In the rows, zero is written as 128.
A single turn carries every row of the set below to another of its rows. Some are shown first; where does it send the rows asked next?
razu: [115 156 127 124 117 127 132 109 112 131 108 102 140 143 148 127 122 155
 126 123 126]
norad: [115 142 114 118 118 111 153 135 178 148 138 140 152 134 139 132 117 145
 125 123 128]
gane: [147 106 134 114 129 108 187 138 152 119 155 127 159 157 150 132 122 113
 127 128 124]
kasef: [119 160 128 125 115 128 131 105 114 127 109 105 146 144 154 128 122 154
 126 124 128]
buvuz: [151 112 131 117 129 106 186 140 152 121 152 133 162 158 152 133 121 111
 132 135 126]
Vobob: [134 107 121 127 115 118 142 110  95  97 111 152 154 133 169 120 113 126
 114 145 124]
Tira: [116 142 118 116 117 114 152 128 181 142 141 138 157 134 143 133 119 146
 121 117 129]
tob: [123 156 112 126 127 110 152 115 107 103 150 144 154 146 136 121 120  89
 111 161 124]
rif: [131 101 125 124 115 120 142 106  95  95 114 147 152 132 167 119 114 128
 108 137 123]
moded: [119 163 123 127 118 125 131 112 112 133 104 108 142 145 151 129 121 153
 133 131 127]
fab: [113 138 126 118 125 119 156 102 109  94 162 125 152 142 131 117 123  97
  94 135 122]
Fafo: [118 145 115 118 116 112 152 130 180 144 140 142 156 134 143 133 118 144
 125 123 129]
dek: [123  99 116 125 119 112 145 125  87 111 107 146 139 131 152 119 109 127
 117 147 119]
zinet: [147 110 128 117 131 104 187 147 149 126 150 132 156 158 146 133 120 111
 134 138 124]
vebe: [114 139 118 116 116 115 153 129 180 142 142 137 154 133 141 131 118 147
 120 117 129]
sezi: [118 144 117 117 117 113 152 128 181 142 140 140 157 134 144 133 119 145
 122 121 129]
Zizab: [113 139 115 116 118 112 154 134 178 147 138 137 151 134 137 132 117 146
 123 120 128]
Gipo: [121 146 124 121 124 118 154  99 112  91 160 133 159 144 139 119 123  95
  97 142 124]
vizo: [116 151 108 125 129 107 154 123 102 111 148 141 146 146 126 120 118  90
 113 162 120]
mit: [125 154 118 125 124 114 152 105 110  95 155 141 160 145 141 120 122  91
 105 153 126]
Gusup: [144 103 133 114 130 107 188 141 151 122 155 125 156 156 146 132 121 114
 127 128 123]
Lam: [150 112 129 117 130 105 186 144 151 124 150 133 159 158 150 133 121 110
 134 138 125]
zoki: [121  92 124 120 117 119 146 114  90 103 114 139 142 130 154 117 112 131
 107 134 119]
reve: [120  93 119 122 119 116 145 121  88 109 111 141 138 130 151 117 110 130
 111 139 118]
tuki: [125  95 126 122 115 121 144 109  93  98 116 141 148 130 161 118 114 130
 105 132 120]
nav: [128 105 114 128 118 112 143 122  89 109 106 152 144 132 158 120 110 125
 120 152 120]
Bal: [104 133 116 118 129 111 158 120 100 110 156 124 138 142 116 117 119  96
 101 144 117]
Bulif: [149 110 134 115 128 107 186 138 152 119 154 130 162 157 152 132 123 112
 129 131 125]
sef: [121 164 124 127 117 125 131 109 113 130 105 109 145 144 153 130 122 152
 132 130 128]
vosu: [144 107 128 115 131 104 188 147 148 127 151 129 154 157 143 132 120 112
 132 135 123]
Diruk: [133 109 117 128 117 114 142 116  92 103 107 154 150 133 165 121 111 124
 118 150 123]
suras: [105 132 123 116 127 116 158 111 104 101 161 121 143 142 122 116 121  98
  95 135 119]
Rafim: [115 157 125 124 118 125 133 112 111 133 106 103 138 143 146 127 121 155
 129 126 126]
sina: [117 157 128 124 116 128 132 106 114 128 109 102 143 143 151 128 122 155
 126 122 127]
bago: [117 145 114 118 118 112 153 133 179 147 138 141 155 134 141 133 117 144
 125 124 129]
pum: [113 139 117 115 118 113 154 132 179 145 141 136 152 133 139 132 118 146
 121 118 127]
Fuba: [121 163 126 126 116 127 131 106 114 127 107 108 146 145 155 129 122 153
 129 128 129]
Zutu: [143 103 131 114 130 106 189 145 149 125 153 126 154 156 143 131 121 114
 130 131 122]
tobi: [109 141 110 122 130 107 157 125  99 114 151 132 139 143 118 118 117  93
 109 155 117]
Ragi: [116 160 123 125 117 124 132 114 111 134 106 105 140 144 147 128 120 153
 132 130 127]

Gusup moves to Zutu
sezi moves to Tira
Bal moves to tobi
Where do these go?
tuki moves to zoki
Fuba moves to kasef

A single turn carries every row of the set below to another of its rows. Some are shown first; where does it send the rows asked next?
kotuf: [154 120 142 120 118 109 125 126 133 165 118  85 143  85]
rur: [126 125 130 136 114 121 122 129 136 155  94  90 126  83]
zevet: [157 122 133 138 140 166 124 132 123 116  94  96 126 103]
nov: [177 135 136 142 140 106 137 113 125 148  89  92 142 108]
Faro: [152 132 114 105 144 111 132 114 115 126 103  97 104  69]
Pab: [151 140 128 129 160 140 141 135 138 105 111 120 138  94]
Givon: [166 117 140 132 110 117 152 137 113 143 110 118 143 105]
nor: [145 113 128 126 151 133 136 120 121 100  97  85 115  81]
Parir: [155 108 123 109 135 135 128  90 123 149 105  96 131  72]
gup: [148 131  81 126 162 112 126 133 113 153  98 112 144 106]
Vez: [156  81 103 121 134 125 126  99 125 128 106 105 139 100]
sedef: [177 102 109 118 132 116 159 111 128 150  96 108 125  89]
guku: [159  97 107 121 130 119 107 132 146 120  84 106 162 100]
Mobo: [167 113  95 116 127 122 115 147 112 126 135 100 151  66]
ropi: [149 112 118 121 151 142 107  97 111 137 112 106 155 104]
mefu: [163 143 103 129 128 121 115 112 150 150 108  84 122  83]
siti: [172 119  93 124 156 112 163 147 111 147  99 106 143  90]
Gemop: [149 139 112 113 135 123 130 131 128 136 126  66 157  70]
rosuz: [155 102  82 124 148 103 142 122 130 134 109 115 125 103]
pafi: [146 132  89 120 126 128 117 124 120 107 111  98 134  60]
vur: [160 149 107 121 128 127 158 132 116 106 105  94 156  86]
Memim: [125 124 103 133 132 139 128 148 120 138 123  76 141  73]
Duda: [151 138 132 133 108 117 151 125 125 127  81 114 135  99]
Pitav: [153 120 137 164 138 128 128 136 122 145  94 106 130 114]
Mib: [159 116 133 131 129 136 126 148 157 121  90 125 139  96]
meru: [160 120 108 141 127 132 107 144 142 161 127  96 125  91]
Funab: [150 107 122 122 127 135 103 155 138 151  85 106 155  76]
Fisat: [139 136 125 115 164 145 126 107 117 124 118  98 141  73]
lozi: [158 135 129 125 131 153 106 155 123 141 107 120 124  97]
vagov: [152 121  99 120 155 126 124 161 108 156  96  96 162  74]
vita: [149 141 114 121 167 127 113 120 128 130 125 120 148 110]
povaf: [176 117 125 127 139 105 140 132  92 115 103 104 165  88]
Reda: [153 125 107 135 126 139 157 153 102 119 124 105 152  93]
Fepa: [150 117  97 124 144 128 103 130 115 148  78 101 169 101]
Ferav: [180 143 107 105 133 125 133 115 110 157  93  97 120  86]
zav: [144 120 121 145 137 125 135 131  95  99  90 112 145  87]
sadaz: [176  99 121 118 147 110 132 165 116 130  99  81 147  84]
rida: [193 118 113 118 138 130 140 135 110 149  85  78 146  97]
rafe: [158 120 108 120 149 109 119 137 155 111 113 122 144 107]
dedif: [159 117 124 113 141 114 110 174 121 136 114 111 130  79]

nor moves to Faro
vita moves to ropi
Where do these go?
Duda moves to vur
Pab moves to Fisat
zav moves to pafi

A single turn carries every row of the set below to another of its rows. Some are shown first; where does it send the rows asked next?
Virut: [150 132 167 141 128 121 120 112 157 114 144 136]
lepim: [120 132 113 155 113 130 112 115 148 109 140 135]
liru: [138 111 118 153 101 133 126 120 151 120 158 143]
mabas: [145 128 156 130  90 151 118 136 113 151 136 117]
fur: [133 109 121 105 117 114 132 135 138 154 126 135]
gami: [137 139 151 128 106 157 115 144 107 149 135 131]
bom: [113 122 150 126 140 153 145 141 140 121 122 140]
vadi: [135 117 161 132  99 135 116 139 102 126 139 138]
lalez: [149 140 167 128 137 132 133 117 151 108 142 134]
senus: [145 134 145 134  99 106 138 156 145 144 142 111]
Vunak: [135 107 120  98 113 131 131 136 124 142 129 135]
Lat: [103 138 131 130 134 147 151 126 126 120 123 131]
buze: [150 138 116 104 117 110 124 134 129 145 129 133]
talez: [142 136 175 128 116 131 111 112 158 122 146 126]
Deri: [115 131 141 148 124 162 141 123 142 122 112 115]
vadil: [138 105 110 110 120 131 127 131 127 132 116 125]
mes: [142 129 162 133 126 147 108 102 152 126 153 131]
Fezo: [126 125 106 142  99 133 111 121 152 112 144 143]
gopum: [137 130 117 113 131 119 127 138 136 147 114 146]
purod: [149 152 161 119 133 129 137 108 146 133 153 133]
pokub: [144 118 114 110 100 122 116 131 125 130 113 131]
Banuz: [133 124 169 139  96 146 121 136 119 131 160 137]
fim: [148 123 164 138 102 147 112 122 108 141 139 123]
torel: [106 129 152 129 130 158 130 137 132 127 116 110]
Logu: [136 141 131 151 114 116 125 150 154 148 148 102]
zopu: [104 123 142 141 140 148 150 123 136 121 134 138]
zam: [136 138 103 164 112 130 134 123 143 122 140 129]
bip: [123 138 137 133 101 120 120 142 147 143 142  89]
bedi: [120 144 163 135 100 146 119 140 113 152 142 130]
Leson: [105 141 143 135 118 155 152 125 124 127 118 128]
difo: [142 127 143 131 108  97 143 135 150 141 146 105]
Guv: [134 134 129 140 102 119 135 129 165 135 135  92]
dunu: [131 142 112 157 108 122 123 107 150 122 145 133]
Rik: [146 143 150 145 109 114 132 147 157 155 143 109]
Duru: [131 109 110 157 103 123 128 131 132 118 140 141]
guk: [142 145 156 129 141 142 126 104 149 134 137 151]

lepim moves to Lat
Banuz moves to Guv
Where do these go?
bip moves to purod
Fezo moves to Leson
vadil moves to gami
mes moves to zam

A single turn carries every row of the set below to another of its rows. Some are shown first; where does it send the rows asked next?
kap: [128 130 158 167  85 130 145 141  80 123 127 149 130 140 145 123  93 133]
muf: [ 93  94 162 194 104 141 151 145 124 136 150 120 127 139 154 139 112 137]
pepum: [119 126 138 184 123 173 143 141 106 138 130 131 149 140 133 144 144 141]
zupab: [ 97 113 154 184 118 139 148 139 123 139 149 129 128 150 171 127 156 144]
sos: [106 104 166 187 110 147 146 158 130 130 155 115 124 131 151 143 129 144]
boto: [114 163 117 159  92 140 138 139 128 132 108 129 130 160 168 107 126 126]
vuba: [112 161 124 165 105 139 138 135 135 124 113 129 135 155 166 108 150 136]
Doviz: [ 95 159 119 160  97 131 120 141 134 130 126 136 136 149 171 103 128 130]
fuzo: [117 143 132 175  79 122 139 133 109 163 102 149 126 125 122 131 100 137]
vako: [105 108 157 174  92 115 153 158 120 147 135 128 137 113 134 143  93 153]
gur: [140 128 125 178  88 134 129 140  91 145 138 130 137 149 157 122  90 138]
Vobar: [101 137 140 148 111 134 136 162 115 125 136 121 129 156 167 105 149 128]
mito: [127 170 127 167  98 137 125 118 130 144 110 140 124 141 140 125 115 119]
Dakom: [123 112 146 178  96 117 151 142 115 155 118 133 122 109 126 121  91 158]
gapak: [114 125 140 175  91 131 153 141 117 155 107 138 124 105 128 126 101 172]
Tata: [113  94 161 173 103 124 162 150 121 137 130 124 127 113 148 138  98 153]
ropo: [124 141 129 182  91 123 131 126 124 160 111 139 122 122 118 113  93 144]
Retum: [ 94 116 151 164 116 141 149 143 119 126 151 128 119 160 164 135 150 132]
ket: [ 95 147 132 152 108 143 139 140 117 126 137 128 129 158 162 113 160 132]
fenu: [110 115 142 159 118 160 135 154 114 125 110 133 135 148 130 161 122 150]
Vas: [117 135 158 172 103 113 156 143 113 150 110 135 126 113 121 129  91 153]
keme: [114 149 117 185  82 120 137 129 127 161 108 154 131 130 133 116 101 139]
setek: [119 161 116 170  82 130 134 127 121 151  99 141 130 148 144 122 107 124]
vofa: [115 164 118 170  90 136 121 120 134 146 109 134 136 134 133 109 109 130]
mipaz: [116 164 126 147 105 138 127 140 128 127 116 122 138 147 165 116 132 116]
Fetap: [125 154 133 175  93 130 136 123 118 159 107 152 112 126 121 121 108 149]
vik: [104 106 173 176 107 126 152 156 125 132 151 116 131 131 145 151 113 143]
kada: [110 126 135 179  82 111 147 147 118 162 119 146 132 115 126 126  91 152]
Gop: [ 91 139 138 168 105 137 137 143 125 129 142 137 134 150 179 102 155 138]
kiv: [110 119 152 175  84 125 146 150 112 156 112 140 130 105 121 140 103 153]
budol: [104 102 165 179  96 136 147 159 126 141 133 123 132 108 136 149 110 153]
vor: [ 92 108 158 176 110 135 144 157 113 133 154 125 117 160 157 116 141 131]
Rosut: [114 128 144 167  90 168 127 151 140 141 126 151 142 145 153  87 119 150]
tepaz: [120 159 131 176  98 111 136 134 109 153 115 137 124 128 122 122  90 138]
lese: [111 148 135 164 104 146 145 152 125 121 133 123 122 163 174 100 147 134]
zavad: [102 101 152 185  95 139 157 145 125 143 125 120 137 109 147 141  96 160]
Koput: [109 121 165 149  97 142 142 153 103 113 107 152 125 144 134 141 101 144]
fodo: [109 108 171 173 113 126 160 146 131 143 115 125 129 118 137 147 103 159]
fem: [102 167 119 153  97 143 128 130 129 131 118 129 141 144 152 106 139 129]
samav: [115 164 112 177  92 132 133 123 137 143 103 143 137 144 153 112 123 131]
kefam: [108 143 149 164 116 138 144 146 128 119 135 121 123 162 163 117 162 141]
Lodo: [115 134 153 185 105 175 146 139 116 138 135 150 150 135 141 102 143 139]
Zeni: [129 122 119 167  89 151 114 152 129 149 129 133 138 155 160 108  96 152]
goba: [102  94 163 172 113 136 158 145 126 128 147 123 123 140 162 147 120 137]
koti: [103  99 166 184 122 137 155 141 133 143 134 121 128 137 156 151 130 152]
pibaz: [108 124 155 180 113 149 147 156 125 123 156 118 116 154 164 118 148 138]
fibe: [109 168 112 169  96 121 118 133 126 144 120 134 131 144 145 116 100 127]
beg: [105 119 171 173 117 134 148 152 126 122 153 116 122 155 154 138 143 139]

Fetap moves to gapak
vofa moves to ropo
Where do these go?
sos moves to pibaz
fodo moves to koti
Rosut moves to Zeni
vuba moves to samav

